arr = [-0.11 -0.07  0.02  0.14  0.17  0.06 -0.05 -0.10 -0.11 -0.12 -0.11 -0.11]
arr[0] = -0.11
arr[4] = 0.17
arr[8] = -0.11
arr[9] = -0.12
arr[7] = -0.10
arr[10] = -0.11
arr[1] = -0.07

grid =
[[-0.125 -0.170 -0.160 -0.285  0.119 -0.199 -0.028 -0.154 -0.011 -0.276
  -0.114 -0.089 -0.154 -0.014 -0.228]
 [-0.072 -0.285 -0.054 -0.086 -0.064 -0.052 -0.274 -0.095 -0.136 -0.089
  -0.113 -0.009 -0.174 -0.130  0.020]
 [-0.158 -0.036 -0.021 -0.013 -0.159 -0.165 -0.145  0.034 -0.072 -0.242
  -0.112 -0.162  0.093 -0.027 -0.275]
 [-0.060  0.035  0.014 -0.127 -0.216 -0.239 -0.037  0.062 -0.082 -0.299
  -0.095 -0.314 -0.167 -0.220 -0.093]
 [-0.193 -0.199  0.082 -0.133 -0.158 -0.070 -0.178 -0.244 -0.234 -0.057
  -0.201 -0.250 -0.182 -0.134 -0.041]
 [-0.152  0.022 -0.052  0.092 -0.187 -0.109 -0.090 -0.049 -0.040 -0.192
  -0.119 -0.189  0.046 -0.045 -0.238]
 [-0.154 -0.047 -0.174  0.108 -0.062 -0.031 -0.100 -0.123 -0.082 -0.017
  -0.039  0.011  0.051 -0.019 -0.220]
 [-0.111 -0.010  0.005 -0.232 -0.003 -0.199  0.107 -0.213 -0.146 -0.123
  -0.036 -0.196 -0.125 -0.195 -0.252]
 [-0.094 -0.065  0.030  0.108 -0.015 -0.069 -0.101 -0.076 -0.091 -0.123
   0.025 -0.054 -0.004 -0.154 -0.233]
 [-0.164 -0.088  0.173 -0.104 -0.233 -0.200 -0.164 -0.034 -0.222 -0.204
  -0.149 -0.304 -0.057 -0.174 -0.133]]
grid[0, 0] -> -0.125
grid[5, 0] -> -0.152
grid[8, 9] -> -0.123
grid[:, 13] -> [-0.014, -0.130, -0.027, -0.220, -0.134, -0.045, -0.019, -0.195, -0.154, -0.174]
grid[:, 10] -> [-0.114, -0.113, -0.112, -0.095, -0.201, -0.119, -0.039, -0.036, 0.025, -0.149]
grid[7] -> [-0.111, -0.010, 0.005, -0.232, -0.003, -0.199, 0.107, -0.213, -0.146, -0.123, -0.036, -0.196, -0.125, -0.195, -0.252]
grid[:, 6] -> [-0.028, -0.274, -0.145, -0.037, -0.178, -0.090, -0.100, 0.107, -0.101, -0.164]
grid[4, 9] -> -0.057
grid[8, 5] -> -0.069
grid[4, 6] -> -0.178
grid[3, 1] -> 0.035
grid[2] -> [-0.158, -0.036, -0.021, -0.013, -0.159, -0.165, -0.145, 0.034, -0.072, -0.242, -0.112, -0.162, 0.093, -0.027, -0.275]
grid[3, 4] -> -0.216
grid[2, 7] -> 0.034
grid[8] -> [-0.094, -0.065, 0.030, 0.108, -0.015, -0.069, -0.101, -0.076, -0.091, -0.123, 0.025, -0.054, -0.004, -0.154, -0.233]
grid[7, 5] -> -0.199
grid[0, 9] -> -0.276
grid[1] -> [-0.072, -0.285, -0.054, -0.086, -0.064, -0.052, -0.274, -0.095, -0.136, -0.089, -0.113, -0.009, -0.174, -0.130, 0.020]
grid[5, 4] -> -0.187
grid[0, 13] -> -0.014
grid[7, 1] -> -0.010
grid[:, 3] -> [-0.285, -0.086, -0.013, -0.127, -0.133, 0.092, 0.108, -0.232, 0.108, -0.104]
grid[7, 2] -> 0.005
grid[:, 2] -> [-0.160, -0.054, -0.021, 0.014, 0.082, -0.052, -0.174, 0.005, 0.030, 0.173]
grid[5, 3] -> 0.092
grid[0, 11] -> -0.089
grid[0, 1] -> -0.170
grid[9] -> [-0.164, -0.088, 0.173, -0.104, -0.233, -0.200, -0.164, -0.034, -0.222, -0.204, -0.149, -0.304, -0.057, -0.174, -0.133]
grid[5] -> [-0.152, 0.022, -0.052, 0.092, -0.187, -0.109, -0.090, -0.049, -0.040, -0.192, -0.119, -0.189, 0.046, -0.045, -0.238]
grid[:, 14] -> [-0.228, 0.020, -0.275, -0.093, -0.041, -0.238, -0.220, -0.252, -0.233, -0.133]
grid[:, 7] -> [-0.154, -0.095, 0.034, 0.062, -0.244, -0.049, -0.123, -0.213, -0.076, -0.034]
grid[2, 14] -> -0.275
grid[6, 5] -> -0.031
grid[8, 4] -> -0.015
grid[:, 9] -> [-0.276, -0.089, -0.242, -0.299, -0.057, -0.192, -0.017, -0.123, -0.123, -0.204]

M =
35,9,17,31,9,-29,21,42
35,0,-17,-39,22,26,-8,16
18,6,20,7,23,-47,3,43
M[0, 0]	35
M[1, 7]	16
M[2, 3]	7
M[:, 5]	[-29, 26, -47]
M[0, 7]	42
M[0, 6]	21
M[1, 3]	-39
M[2]	[18, 6, 20, 7, 23, -47, 3, 43]
M[1, 2]	-17

a = 8,16,59,30,-12
a[-5] => 8
a[3] => 30

A =
array([[583, 583, 621, 597, 697],
       [193, 598, 471, 376, 780],
       [448, 743, 574, 559, 645],
       [172, 538, 421, 311, 713],
       [742, 466, 640, 623, 621],
       [541, 839, 679, 698, 743],
       [197, 732, 496, 430, 759],
       [109, 439, 352, 212, 674],
       [224, 637, 499, 417, 792],
       [204, 590, 475, 380, 781],
       [680, 789, 739, 773, 755],
       [623, 813, 712, 741, 742],
       [192, 699, 489, 415, 767],
       [526, 829, 656, 672, 710]])
A[0,0]: 583
A[:, 2]: [621, 471, 574, 421, 640, 679, 496, 352, 499, 475, 739, 712, 489, 656]
A[13,3]: 672
A[4]: [742, 466, 640, 623, 621]
A[11,0]: 623
A[6,0]: 197
A[1,3]: 376
A[12,1]: 699
A[:, 4]: [697, 780, 645, 713, 621, 743, 759, 674, 792, 781, 755, 742, 767, 710]
A[12]: [192, 699, 489, 415, 767]
A[10,1]: 789
A[8]: [224, 637, 499, 417, 792]
A[:, 3]: [597, 376, 559, 311, 623, 698, 430, 212, 417, 380, 773, 741, 415, 672]
A[6,2]: 496
A[3,2]: 421
A[1,2]: 471
A[1,0]: 193
A[0]: [583, 583, 621, 597, 697]
A[:, 0]: [583, 193, 448, 172, 742, 541, 197, 109, 224, 204, 680, 623, 192, 526]
A[5,1]: 839
A[13,2]: 656
A[2,2]: 574
A[9,1]: 590
A[11,1]: 813
A[2]: [448, 743, 574, 559, 645]
A[5]: [541, 839, 679, 698, 743]
A[13,0]: 526
A[9,3]: 380
A[12,4]: 767
A[9]: [204, 590, 475, 380, 781]
A[:, 1]: [583, 598, 743, 538, 466, 839, 732, 439, 637, 590, 789, 813, 699, 829]
A[12,3]: 415

B =
[[  1  -6   0   3   5   7  -5   3   3  -5   5   0  -4   2]
 [  0   8  -2  -1  -4 -12   8   0   1   3   5   1   3  -2]
 [-17  35 -41  19  -8 -72  43  42  49  13  29  31  15 -28]
 [-16 -19  -6   2   9   7  -4  19  11  13 -35   4 -11   5]]
B[0][-14]: 1
B[1][-10]: -4
B[2][2]: -41
B[-2]: [-17, 35, -41, 19, -8, -72, 43, 42, 49, 13, 29, 31, 15, -28]
B[-4]: [1, -6, 0, 3, 5, 7, -5, 3, 3, -5, 5, 0, -4, 2]
B[-2][5]: -72
B[-4][9]: -5
B[3][-7]: 19
B[:, 3]: [3, -1, 19, 2]
B[0][-11]: 3
B[:, -13]: [-6, 8, 35, -19]
B[0][4]: 5
B[1][11]: 1
B[-2][-3]: 31
B[-3][-5]: 3
B[-4][11]: 0
B[:, 9]: [-5, 3, 13, 13]
B[0][1]: -6
B[3][-12]: -6
B[0][-2]: -4
B[-1][-8]: -4
B[3][9]: 13

X = [-21 -29 -32 -14  15 -32  25 -17 -62  33  59]
X[0] => -21
X[5] => -32
X[8] => -62
X[9] => 33

m =
[[2947 9029 8362 7698 5296 5701 6016 6383 6858 7416 4560 4382]
 [7955 4231 4326 4769 6829 5791 4740 3847 3234 3011 9243 8955]]
m[0, 0] -> 2947
m[-2, 2] -> 8362
m[:, 6] -> [6016, 4740]
m[1, 10] -> 9243
m[-1, 1] -> 4231
m[1] -> [7955, 4231, 4326, 4769, 6829, 5791, 4740, 3847, 3234, 3011, 9243, 8955]
m[1, -9] -> 4769
m[-2, 6] -> 6016
m[-2, 1] -> 9029
m[1, -1] -> 8955
m[1, 6] -> 4740
m[:, -12] -> [2947, 7955]
m[:, -10] -> [8362, 4326]
